In the data rows, 128 means zero.
Here are some points:
[109 122 255  57 115 123 124 131 138 134 112 121 118 141 122 136]
[111 177 101 162 214 142 135 162 110  90 128  46  52  95 129 135]
[122 106 165 118 135 134 130 109 142 155 159 181  39 255 136 130]
[191 135  92 181 242 125 132  90 199 220 151 152 162 165 127 123]
[ 62 125  49 132 129 125 130 167 160 181 171 101 124 171 139 156]
[120 142   0 162 103 142 145 161 126 103 127 199 165  70 121 160]
[120 114 131 237 109 156 121 184 112  98 137 147 114 206 147 130]
[ 96 127 117 113 109 132 126 162 136 118 134 150  52  44 168 111]
[ 73 107  86 143 111 135 120 198 147 113 138 154  46 118 196  67]
[ 78  95  64 217  85 118  81  59 140 159 116 132  87  14 224   0]
[ 55  87 190 103 110 108  51  58 137 143 102 119 157  81 153  66]
[ 85 145  13 120 101 103 155 103  96  78 104 177  79  19 100 112]
[112 121 255  83 122 110 120 126 123 113 104 121 124 132 128 133]
[131 161 136 150 100 146 164 104 110  94 142 123  83 163 134 134]
[ 72 109 136  92 117 151 134 188 135 109 158 124 155 152 131 149]
[141 150 208 133 171 127 134 198 111  96 155 168  99 140 137 157]
[106 132  80 111 186 120 139 136 117  95 117 108 122 115 129 136]
[120 120  82 116 106 143 148 173 136 125 153 141 207 158 141 139]
[144 106 175  90  88 124 147 111 123 177 100 116  50 142 105 161]
[126 105 140  42  77 142 103  97 133 156 132 177 145 204 112 108]
[123  95 196 255 187 121 107 102 136 168  94 127  79 153 129 119]
[ 88 105  79   0  72 119 110 123  81  73  86  99 159 142 109 111]
[111 119   0 186 114 101 122 125 109 109 110 141 157  55  99 125]
[104 141 148 152 129 106 109 167  99  65  95 192  97 111 126 120]
[134 112  86  75  77 143 159 125 121 174 129 177 115 222  89 217]
[117 101 102 255 117 129 138 127 150 126 150 186 158 152 130 137]
[ 71 113  59 120 119 146 118 170 150 138 203 102 164 197 140 187]
[ 99  97 198  54  95 111  65  74 123 111 110 115 121 108 131  91]
[155 147  29 146 126 120 144 161 124 122 143 123 151 108 125 132]
[118  93  56 179  95 127 107  92 129 139 123 140 171 107 163 103]
[160 115 252  60 108 131 113 115 139 189 110 104 180 122 134 136]
[103 127 121  68  94 120 125 119 110  92  98  84 124 174 119 110]
[140 115   0 174 181  91 103 122  92  77 117 142 113 103 109  83]
[127 144   0 169 162 119 131 146 102  78 118 147 213 152 112 105]
[109 136 185 103  79 123 136 145 139 122 116 106  91 196 121 112]
[ 85 176 139  64  93 144 154 130 102  87 131 120 196 128 134 139]
[ 89 165  93 110  91 145 171 102 139 137 134  69  56  73 127 118]
[214 150 236  51  84 127 105  88 131 139 114 145  35 105 116  78]
[116 143 151  72  95 123 146 134 141 146 105 165  88 186 105 127]
[ 77 126  90  80 156 100 116 170 126 121 119 140 127 158 121 179]
[119 111 132   0  86 149 150 138  97  81 106 116 190 169 121 131]
[135 136 100 210 236 137 148 132 171 182 139 158 187 191 143 147]
[102 101 113 170 113 127  66  54 115  99 127  87 185  95 182  58]
[ 79 139 130  32  83 135 165  96 121 160 130   0 208 113 117 119]
[ 69  84 213 140  78 124  96  66 104  94 136 113 113 116 122 103]
[108 157 124 161 174 120 125 118 123 135 126 155  82 120 110  92]
[106 102 128  98 103 146 142 149 149 129 170 126 212 116 118 135]
[137 102 134 245 212 110 117  77 129 124  99 123 158  93 105 100]
[ 85 135 113 102 108 147 152 165 120 101 168   0 186 131 160 115]
[ 80 143 110 125 123 123 152 101 141 139 120 105 200 116 119 114]
[135 103  62 162 116 102 105 150  98  85 127 117 151 159 108 111]
[ 87  87 104  11  92 115 122 116 113 164 158  42 102 176 110 108]
[101 101 255 123 101 110 103 123  98  77  98 104 114 131 116 126]
[101 116 130 134 113 164 139 142 145 190 154 153 130 201 141 166]
[106 110 255  47 114 134 140 174 140 173 153 151  90 178 123 139]
[112 119 255 146 129 159 148 162 163 165 166 201 167 234 197 122]
[154 119  66 227 206 129 100  92 149 157 136 121  78 172 139 124]
[ 71  76 255  56  70 135 112  85 117 131 121 171  55 160 109 132]
[109 127   0 201 163 108 128 145 128 134 114  75 155 115 112 120]
[142 110 162 142 146 131 146 155 106  82 130 102  69  78 143 146]
[171 131 232 171  94 144 128 142 148 179 139 168 140 204  95 171]
[118 203 202  93 146 184 156 121 164 151 172 172 193 107 221 123]
[167 138  97 194 188 127 118 110 159 170 149 146  66  43 137 138]
[123 146 152  30  96 140 129 131 114  79 119 140 198  90 127 131]
[146 132   0 186 161 128 145 159 157 151 164 207 193  71 134 171]
[173 125 187 117 131 102 151 133 115  92 115  93 197 101  63 145]
24 more points follow, each with its number after it:
[125 144 172   0  91 158 173 126 148 189 116 144 218  77 131 121] 0
[148 154   0 255 182 125 147 152 215 248 155 171 183 102 143 155] 1
[109 151 171  61 140 180 168 202 158 138 216 119 239 137 164 152] 2
[123 138 255   0 107 152 138 186  95  93 169  19 111 165 130 151] 3
[137 106  84 128  99 115 105 142  94  70 122  94 111  44 106 113] 4
[168 106   5 128 128 100 108 158 100 106 103  86 138 125  92 149] 5
[ 80 144 111  81  98 122  99  68 105  65 105  56  34  85 198  48] 6
[112 170 129 100 102 163 152 184 155 184 158 132 174 164 143 159] 7
[ 93 121 110  14 131 105 132 166 126 131 128  30 135 155 127 151] 8
[133 150 149  86 108 139 117 178  97  96 117 207 111 169 132 161] 9
[ 88 111 182  81 107 164 116 102 150 156 154 178 155 162 166 125] 10
[134 125 146 242 177 115 144 131 139 133 135 145 121  32 142 140] 11
[137 121 154  72  89 141  93  83 138 162 141 181 139 207 122 116] 12
[129 139 196  93 151 129 127 117 148 139 139 163 100  83 139 139] 13
[180 139 117 166 153 117 135 141 103  85 110  37  83 150 109 126] 14
[111 112 201 102  90 128 108 164 128 106 119 122  81  68 160  82] 15
[101  95   0 182 152 101 111 129 194 215 125 126  68  15 107 177] 16
[127 146 199  37 109 140 147 164 115  94 181  20 150 163 123 146] 17
[ 95 106 241 175  92 137 127 141  96  69 132 111 140 247 115 148] 18
[120 134   0 250 187 107 110 143 248 255 136 152 149  71 107 121] 19
[123 115 102 169 116 112  60  76 107  90 118 129 204 133 122 101] 20
[124 153 201  54 100 121 143 145 131 158 105 167 107 197  96 136] 21
[161 113 216  86 137 125 101  98 116 103 103 119 208 129 115  82] 22
[223 133 243  86 106 160 152 168 161 154 122 107  47 155 116 164] 23
Which of these numbered points is nearest to each point below, ignoring the direction in which the first points spread most? Its number follows each.
[ 78 103  62 237 108 128  43  56  99  81 121  88 188  76 160  82] > 20
[125 148 155  55 108 129 131 185 103  86  96 209 109 103 137 152] > 9
[100 127   0 137 126 103 118 135 190 224 129 147  77  51 110 115] > 16
[130 153  82 116  95 162 154 175 142 194 132 147 225 251 140 134] > 7
[190 160 140 156 172 139 168 161 129 111 141  87  80  93 149 207] > 23
[147 126  56 156 109 116 126 150  97  73 132  93  91  64 115 130] > 4
[141 136   0 251 186 106 110 140 255 255 138 155 143  78 119 121] > 19
[136 124 227 164 132 137 150 168 108  87 145 125  77  24 122 166] > 11
[115 161 131 112 143 144 189 158 140 125 140 125 202 197 145 135] > 7
[198 132  88 227 238 119 142  86 191 213 136 149 163 162 112 164] > 1
[119 126 138 117  91 120 134 135  86  63 120  85 134  90 113 106] > 4
[141 144   0 255 187 126 131 147 204 236 145 143 161 118 125 131] > 1
[ 31 105   8 136 122 117 104 164 135 156 190  68 126 193 129 167] > 8
[ 42  73  82 146  82 109  81  69 102  92 100 106  57  94 180   0] > 6
[ 94 117 233  94  87 148 110  95 138 181 131 146 160 141 135 134] > 10
[ 42  89 149 117 107 102  37  57 126 135 108  99 168 106 148  33] > 20
[169 155   0 242 158 140 160 171 165 157 152 136 194 105 145 156] > 7
[176 153  93 123 145 113 147 143  86  75 117  81  65 142 131 125] > 14
[129 132   0 147 126 122 114 143  89  73 118 117 163 206  98 151] > 5
[115 104 133   0  81 106 129  80 108 141  89 120 112 160 107 125] > 5
[152 151 113 168 194 128 121 119 168 169 133 150  93  76 146 143] > 13
[ 90  81  59 118  86 151 108 157  81  55 104 104 115 197 117 130] > 5
[ 89 125  68  99  88 163 135 177 138 136 126 102 203 169 132 145] > 7
[ 94  87   0 139  89 116 105 143 101  88 112  83 178 197 115 112] > 5
[234 151 255  74 185 131 184 134 144 192 140 170 207 160  88 230] > 1
[156 173  73 113 103 157 144 169 152 130 155 200 197 159 138 132] > 7
[121 174  61 142 163 145 161 152 162 174 140 135 156 200 116 224] > 7
[182 162  92 196 182 140 156 151 146 162 108 213 171 149 119 125] > 21
[138 137 133  51 150 111 129 161 130 172 113 138 107 179  82 201] > 21
[ 98  86   0 196 114  88 109 113 108  98  92 102 100 183 106 105] > 5
[106  87   0 255 175 109 104 134 214 236 125 146 135  82 124 136] > 19
[139 115   0 223 194 122 118 161 255 255 138 155 137  59 136 145] > 19
[141 147   0 255 213 128 121 151 192 215 149 155 133  84 128 144] > 1
[ 54 107 149 213  97 155 128 139 150 142 148 199 143 193 218  48] > 10
[ 63 112  46 117 175 118 114 159 229 255 134 133 118 192 123 130] > 19
[103 130   0 128 136 112 122 144 130 139 134 149  45 135 112 133] > 21
[ 93 110  41 115 170 118 137 121 195 234 122 133 128 151 126 119] > 19
[115 164 167  94  98 121 103 167 100  72 122 246 140 104 127 123] > 9
[153 136   0 255 177 110 115 136 181 217 128 135 150 137 117 124] > 1
[136 164 159  45 130 151 189 145 176 172 148 172 195  84 154 140] > 0
[115  86 213 200 122 114 116 118 129 120 141 152 132 122 117 125] > 11
[123 117   0 195 165 110 113 124 155 170 108  79 103  54 111 120] > 16
[164 119 255 185 128 154 147 149 168 163 164 214 153 233 137  98] > 1
[ 50  95  43 113  97 119  97 163 129 116 172  80 139 178 116 172] > 8
[192 123 227 193 216 132 127 103 119 115 142 138  65  81 128 113] > 11
[ 80 106  83 171 130 106  55  72 124 121 115  96 118 145 115 124] > 20
[150 111 136 117  56 130 106  78  77  60 111 121  63  78 105 107] > 4
[ 70  92 177   0  77 127  98 176  89  63 105 105 136  72 108 125] > 4
[ 95 167 175  63 114 125 130 166 112 105 131  60  85 129 124 139] > 3
[ 98 137  20 139 107 129 108 166 119 104 114  35 133 119 125 133] > 8
[146 149  98  94 130 151 169 150 136 129 157 105 125 176 147 255] > 7
[125 149 158  45  89 152 176  84 135 155 152  37 197 143 119 126] > 17
[ 84  98 226 197 136 105  96  92 131 146 121 133  43  20 129 106] > 11
[131  87 221 184 162 108 152 132 156 168 124 117  85 139 116 103] > 11
[107  92  37 176  82 113  95  73 124 135 112 124 161  99 140  83] > 20
[110 130   0 216 123 117 119 171 124 115 142 160 103  77 191  66] > 15
[187 119 239  49 105 112 118 105 127 177  95  88 140 179  61 186] > 5
[ 99 108   0 250 125 121 123 120 221 241 119 130  61  62 131 142] > 16
[ 87  90  90 200 172 100  44  54 183 193 110 115 131  15 114 129] > 16
[ 58 111  64 201 123  75  99 134  66  48  94 116 168 151  97  58] > 20
[209 140 250  66 133 133 144 130 143 204 117 105 157 202  76 208] > 1
[ 91  85  89  61  78 111  77  61 106  86 109 133  20  44 161  54] > 6
[ 50 153 141  21  74 126 118  79  78  66  86 108 122 108 146  98] > 6
[224 116 178  75 139 101  85  60 114 155  92 103 175  96  84 128] > 22
[108  96  67 255  79 132 115 142 138 121 115 127 176 238 119 124] > 18
[156 136 141 136 181 119 166 156 133 106 153 151 108 174 124 134] > 21
[117 113 105 170 116 132 128 190 148 146 146 149  51  87 205  95] > 15
[102 146  18 125  98 114 152 123 146 165 118 106 113  46 117 118] > 16
[110 183 132 130 101 119 115 161  82  70 142 166 107  81 194  72] > 15
[212 149 171 126  89 168 129 103 119 113 138 140  48 132 144 131] > 23
[176 142   0 157 180 127 119 150 149 135 137 148  75 181 130 119] > 21
[127 160 139  50  97 140 170  74 145 143 120 169  55  42 124 140] > 13
[155 152  92 122 143 112 165 133  98  88 117  21  43 123 123 120] > 14
[244 158 187 100 138 115 155 167 154 182 143 160 116 151 124 124] > 23
[132 150 146  31 114 126 150 134 142 193 111 117 206 131 132 118] > 0
[197 139  88 233 191 105 136 144  83  73 129 144 198 125  98 115] > 22
[174 130 149  51 126 110  96  81 137 144 135 181 120 255 121 120] > 12
[131 100 119 193  75 131 111 157 103  89 105 121 116 204 112 124] > 18
[209 141 255  79 138 136 174 131 142 190 137 145 100 187 118 169] > 23
[160  99 220  83 159  94  73  77 113 153  97  81 105 155 106  26] > 22
[161 148  29 187 192 141 133 143 137 170 123  91  64 151 134 192] > 23
[178 116 223 195 185 125  89  78 124  98  79 103 144 130 106 103] > 22
[122  89 166 192 128 112  86  90 109  86  82 128 140 163 108  53] > 20
[ 74 130  69  72  74 133 153  92 108  87 115  90  42 117 100 102] > 6
[155 121  47 231  98 143 115  98 103  86 126 149 138 108 127 128] > 20
[120 152 149 141 111 142 161 107  97  90 129  89  99 155 129 135] > 14
[ 97 145 152 212 125 111 130 154  95  68 124 127 139 132 121 124] > 18
[124 125  96 127 126 143 133 191 161 186 170 217 157 216 152 153] > 7
[197 142  97 176 149 116 123 157 129 151 124 146 116 189 103 130] > 21
[140 116 180 195 157 113 122 126 108  79 127 142  55  15 117 130] > 11
[164 149  81 109 138 105 149 125 101  77 115  13  82 127 122 122] > 14
[ 91  96 225 134 107 121 121 117 105  96  79 156 127 213 124 130] > 18
[ 75 108  93 213 121 141  44  61 151 150 123 113 192 121 211   4] > 20
[ 88 157 138  45  87 158 160  89 133 150 120 120 187 101 132 133] > 0
[120 128 177 141 114 156 128 206 153 135 150 162  88 110 224  87] > 15
[137 125 199  48 128 131 131 127 119 118 119 137 102 117 146 148] > 13
[ 71  96 148 168 115 149 132 119 131 117 127 145  30 137 177  89] > 15
[191 143 138  83 176 112  70  72 126 166 110 103 116 217 116  74] > 12
